One turning vector, and how many steps it has turned
The counts run from 0 to 248.
-243, -98, 32, -259, 480, -377, -329, -31, -58, 176, -98, -86, 406, -49, -25, -546, -53, 186, -68, -241, -86, -9, -231, 91, -99, 79, -95, -172, 197, -289, -38, 26, -149, -513, -1, -20, 210, 108, 5, 93, -152, -203, 104, 77, -62, -123, -6, 237, -571, -87, 134, -53, 10, -402, -199 : 100
-203, -112, 10, -317, 178, -291, -180, 42, -312, 294, -183, 8, 517, -163, 93, -438, 152, 200, 44, -167, -1, 239, -210, -37, 18, 21, -16, -94, -14, -180, 74, 123, -34, -244, 121, 7, 464, 267, -110, 164, -19, -139, -158, 91, 180, 151, 327, 122, -624, 71, 342, -60, -151, -45, -252 : 69
-295, -103, -92, -332, -37, -206, -50, 2, -306, 434, -206, 437, 331, -44, 88, 77, 326, 349, 251, -194, 60, 245, -329, 34, 89, 40, -368, -233, 178, -206, -214, 123, -102, -340, -81, -17, 229, 107, -46, -218, -401, 341, -165, -168, 23, 114, -92, 28, -45, 95, -13, 1, 20, -322, -75 : 179
-320, 150, -183, -214, 362, -248, -20, -319, 88, -72, -99, 199, -210, -298, 230, -345, 27, 126, 100, -85, -135, 143, -364, 224, 187, 158, 192, -470, -219, -6, -261, 124, -35, -108, -98, -164, 182, 124, -43, 50, -335, 353, -183, 1, -115, 5, 16, -368, -165, 121, -344, 79, 24, -339, -260 : 31
-469, -39, -192, -270, 405, -90, -50, -191, 320, 97, 63, 77, 375, -84, 45, -308, 150, 129, 225, -204, -285, 5, -212, 47, 221, -161, 137, -43, -49, -336, 471, -69, -22, 203, -154, -164, 135, -57, 353, 124, -169, -103, -106, 264, 28, -96, 132, -384, -499, 199, -34, 111, -76, 73, -34 : 216
-446, -137, 121, -423, 70, -179, 40, -316, -349, 258, 75, 20, 162, 113, 249, -295, 37, 277, 104, -30, -488, 8, -250, 13, 219, -17, -255, -122, -118, -45, 65, 152, 305, -117, -200, -248, 138, -6, 210, -30, -97, 160, -149, 20, -142, 86, 89, -23, -548, -152, 343, -5, -18, -15, -204 : 66
-216, -229, -63, -304, 111, -277, 122, -31, 194, 247, 24, 347, -262, -374, 224, -334, -103, 321, -244, -147, -156, -99, -178, -29, 181, -21, 247, -491, 68, -123, 25, 156, 198, 32, -172, -31, 187, 257, -73, 95, -72, -47, -32, 500, -200, 75, -85, -228, -511, 198, -18, 201, 37, -298, -156 : 21
-328, 52, -77, -146, 324, -257, -19, -480, -42, 58, 29, 306, -270, -41, 383, -361, -38, 236, 118, -112, -508, 34, -166, 110, 287, 203, -128, -403, -259, -145, -123, 229, 161, -141, -348, -233, 99, 122, 113, -108, -408, 331, -199, -56, -150, -146, -7, -153, -142, -78, -190, -53, -200, -188, -246 : 33
-329, -13, 77, -39, 341, -323, -108, -176, -196, 321, -95, 190, 106, -304, 376, -370, -169, 252, 57, -164, -179, -38, 237, -17, 372, 328, -307, -333, -103, -115, 170, 139, 166, -28, -463, -175, 10, 168, 156, 137, -295, -11, -172, 66, -140, -253, -82, 137, -57, -162, -313, 92, -323, -263, -223 : 165
-246, -37, -37, -283, 231, -295, -120, -181, -264, 353, -2, 253, 314, 66, 288, -438, 85, 332, 287, -329, -302, 135, -72, 106, 145, -44, -191, -132, -182, -215, 260, 276, -24, -153, -343, -198, 61, 199, -77, -97, -208, -110, -148, 99, 134, 68, 274, 69, -226, -52, 323, 118, -401, 140, -50 : 36
-92, -225, -131, -116, -142, -516, 62, -111, 69, 365, -188, 315, -107, -388, 0, -252, 250, -76, 114, -455, -112, 58, -191, -274, 280, -56, 115, -107, 127, -480, -48, 292, 157, -323, 161, 94, 401, 153, 177, -112, 45, 146, -26, 279, 232, 160, 34, 18, -260, 210, 25, 17, -161, -90, -255 : 81
-281, 38, -193, -5, 39, -373, -186, -128, 93, 48, -121, 303, 114, -90, 74, -348, 225, 366, 287, -397, -271, -65, -120, -27, -264, 7, -133, -283, 0, -424, -5, 166, -143, -219, -315, -238, 510, 251, 40, -9, -233, 272, -129, 136, 162, 47, -43, 74, -142, 296, -317, -159, -55, -164, -39 : 92
-117, -143, -398, -190, 411, -337, -84, -250, 159, 116, -452, -79, 473, -352, 119, -278, 133, -69, 255, -20, -53, 60, -397, 156, 418, -181, 219, -192, -132, -236, -129, -148, -215, -317, 79, -83, 158, 144, 145, -25, -69, 16, 21, 82, -16, 42, 155, -121, -302, 60, 112, 127, -138, -128, -414 : 40
-223, -20, -182, -51, -55, -185, 82, 15, -307, 340, -102, 450, 288, -72, 224, 54, 232, 368, 362, -396, -149, 175, -522, -140, 124, 99, -161, 9, 332, -281, -122, 135, -87, -142, 53, -79, -46, 164, -33, 38, -410, 49, -59, -196, -176, -77, 372, -231, -234, 176, -149, -150, -8, -260, 152 : 147
-486, -23, -364, -101, 185, -101, -2, -145, -41, 383, -30, 202, 486, -23, 285, -167, 365, 213, 156, -291, -265, 42, -212, 37, 48, -208, -141, 95, -97, -228, 437, 88, -113, 39, -171, -319, 249, 130, 96, -1, -30, -146, -186, 224, 229, 183, 217, -236, -393, 49, 206, 120, -275, 243, -178 : 126
-296, -215, 211, -188, 135, -391, -117, -117, 41, 277, -274, 92, 147, -242, 184, -334, 130, 219, -245, -200, 171, 234, -151, -44, -112, 43, 179, -203, 195, -280, -205, 87, 11, -555, -86, 141, 111, 353, -29, 156, -87, -336, -31, 432, 7, -141, 118, -74, -462, -97, 147, -37, -41, -339, -113 : 232
-297, -33, -248, -299, 224, -74, -44, -49, 87, -60, -59, 291, -29, -291, 213, -279, 155, 270, 103, -173, -56, 58, -313, 229, 55, -46, 196, -634, -158, 42, -108, 203, 41, -49, -253, -238, 230, 156, -254, 129, -327, 183, -106, 155, -81, 246, 30, -374, -273, 259, -80, 129, 192, -295, -115 : 151
-640, -153, 99, -194, 289, -52, 171, 2, 9, 20, -61, 339, 432, -165, 233, -159, 199, 117, 181, -242, -131, 212, -86, -188, 131, 82, -102, -436, 110, -112, 105, 210, 108, 191, -130, -60, -160, 37, 17, 416, -517, 98, -121, -50, -318, -134, 66, -323, -330, -16, -282, 8, 244, -82, 64 : 207
-542, 171, -236, -165, 454, -116, -49, -143, 16, 354, -85, 67, 576, -117, 96, -195, 300, 38, 112, -215, -55, 172, -271, 1, 152, -137, -103, 175, 89, -45, 498, 5, -230, 65, 110, -232, -41, 67, 79, 202, -49, -87, -222, 2, 106, 106, 259, -381, -451, 39, -26, 176, -65, -63, -222 : 248
-467, -127, -151, -383, 192, -64, -32, -301, 286, 179, -4, 137, -5, -186, 103, -115, 63, 432, -50, 113, -263, -28, -325, 174, 115, -149, 61, -270, -196, -107, 197, -125, 143, 139, -282, -228, 409, 94, 227, 18, -156, 123, -182, 341, 60, 76, 49, -314, -499, 245, 17, 109, 23, -15, -330 : 184
-203, -170, -156, 101, -54, -458, 185, -266, 328, 320, -142, 171, 116, -372, 56, -236, 211, 55, 235, -310, -329, 10, -228, -295, 178, -156, 9, -95, 198, -569, 116, -45, 112, -48, 125, -191, 102, 218, 275, 249, -93, 26, -13, 318, 10, 39, 302, -134, -346, 315, -262, -24, -114, -61, -154 : 83
-151, -97, -249, -111, 130, -382, -99, -168, 219, 250, -9, 360, 87, -122, 26, -289, 240, 221, 241, -358, -371, -123, -168, -39, -52, -169, -99, -310, -18, -613, 91, 119, 42, -177, -90, -256, 568, 86, 142, -77, -113, 215, -53, 228, 274, 224, 15, 98, -257, 287, -104, -138, -102, -76, -199 : 213
-476, -116, -255, -242, 200, -99, -99, -265, 129, 3, -34, 189, 194, -10, 97, -276, 257, 294, 347, -187, -318, -85, -278, 151, 75, -168, 111, -125, -128, -160, 373, 14, 27, 27, -459, -273, 225, 8, 370, -156, -148, 26, -105, 292, 36, -83, 31, -390, -382, 158, 69, 202, -60, -8, 38 : 95
-663, -172, 259, -334, 212, -160, -34, -61, 93, 354, -184, 282, 295, -144, 198, 28, 149, 353, -59, 50, -23, 350, -192, -70, 204, 129, -135, -213, 160, -141, -56, -33, -8, -87, -183, 171, -121, 176, 65, 74, -603, 37, -248, 102, -124, -303, 19, -315, -230, -161, -130, -45, 0, -75, -1 : 176
-533, -202, 245, -358, 158, -283, 18, -218, 370, 405, -11, 137, 70, -236, 153, -44, 16, 347, -199, 146, -161, 199, -237, -68, 278, -63, 3, -139, 207, -211, 140, -156, 154, 79, -162, -19, -137, 126, 226, 98, -326, -65, -189, 372, -197, -143, 78, -417, -453, 38, -21, 108, 10, -59, -168 : 54
-309, -78, -103, -276, 348, -115, -36, -270, 117, -37, 80, 284, -365, -113, 359, -313, -27, 188, -27, -118, -404, -47, -370, 235, 215, 74, 130, -537, -249, -73, -130, 210, 159, -134, -286, -96, 360, 204, 21, -66, -337, 108, -125, 177, -31, 13, -4, -181, -409, 63, 60, 16, -100, -118, -310 : 153
-437, -107, -453, -321, 96, -258, 143, -218, -81, 112, -273, -34, 430, -94, 150, -295, 101, -112, 193, -123, -263, -13, -420, 57, 343, -272, 89, -8, -41, 124, -65, -27, -97, -228, 41, -233, 240, 119, 55, -169, 18, 165, 45, 214, -185, 211, -73, -169, -525, 32, 331, 302, -84, -176, -284 : 8
-128, -256, -35, -64, -83, -436, 37, -142, 85, 232, -345, 153, 172, -410, 125, -222, 267, -48, 148, -230, -2, 260, -302, -274, 213, -26, 290, -103, 119, -356, -209, 147, 105, -322, 256, 179, 297, 311, 121, 78, -20, 36, -60, 221, 148, 38, 327, -165, -359, 213, 42, -28, -126, -80, -222 : 202
-559, 89, -54, -214, 207, -189, -4, -191, -20, 128, -78, 250, -122, -120, 324, -212, 315, 10, -165, -203, -144, 165, -234, 58, 53, 128, -106, -495, -149, 2, -318, 334, -42, -409, -119, -93, 288, 121, -116, -5, -248, 393, -176, 55, 40, 115, -343, -153, -212, -129, -74, 28, 30, -205, -401 : 121
-454, -268, 103, -316, 121, -287, 72, -292, 447, 436, -114, 107, 80, -379, 64, -107, 39, 364, -184, 138, -117, 25, -109, -102, 200, -157, 80, -249, 132, -285, 213, -151, 160, 91, -216, -108, -40, 202, 227, 215, -112, 2, -147, 453, -102, -10, 138, -269, -344, 95, -94, 158, 5, -96, -177 : 53
-407, -51, -224, 71, 112, -22, -45, -200, -187, 309, -151, 351, 323, -188, 304, 144, 425, 244, 255, -261, -56, 1, -358, 18, 65, 100, -185, -220, 258, -190, -46, 49, 19, -173, -171, -370, -201, 2, 262, 284, -173, 48, -137, -148, -169, 69, 195, -374, -183, 79, -302, -62, 194, -274, -104 : 237
-420, -31, 274, -393, 80, -317, -70, -141, -221, 537, -68, 141, 218, -26, 51, -29, 197, 333, 89, -96, -3, 372, -406, -107, 201, 116, -343, 59, 351, -196, -150, 12, -46, -238, 135, 119, -3, 29, 71, -92, -432, 264, -213, -120, -141, -85, 123, -84, -310, -39, 66, -95, 39, -282, -47 : 57
-362, -134, -127, -126, 94, -124, -31, -184, -402, 265, -123, 254, 167, -223, 176, -239, 136, 159, 249, -288, 24, -255, -115, 117, 326, 12, -168, -167, 246, 5, 193, 128, 231, -135, -314, -379, -162, -115, 371, 183, 38, 45, 52, 88, -296, 66, -37, -141, -181, -58, -113, 308, 139, -520, -117 : 107
-405, -168, 160, -220, -42, -253, 165, -205, -393, 285, 13, 127, 106, -205, 254, -436, -95, 157, 69, -264, -255, -51, 84, -169, 415, 94, -227, -276, -19, 18, 134, 219, 471, -57, -227, -292, 1, 56, 220, 272, -53, 165, -50, 85, -218, 22, 33, -29, -462, -136, 48, 246, -105, -181, -134 : 197
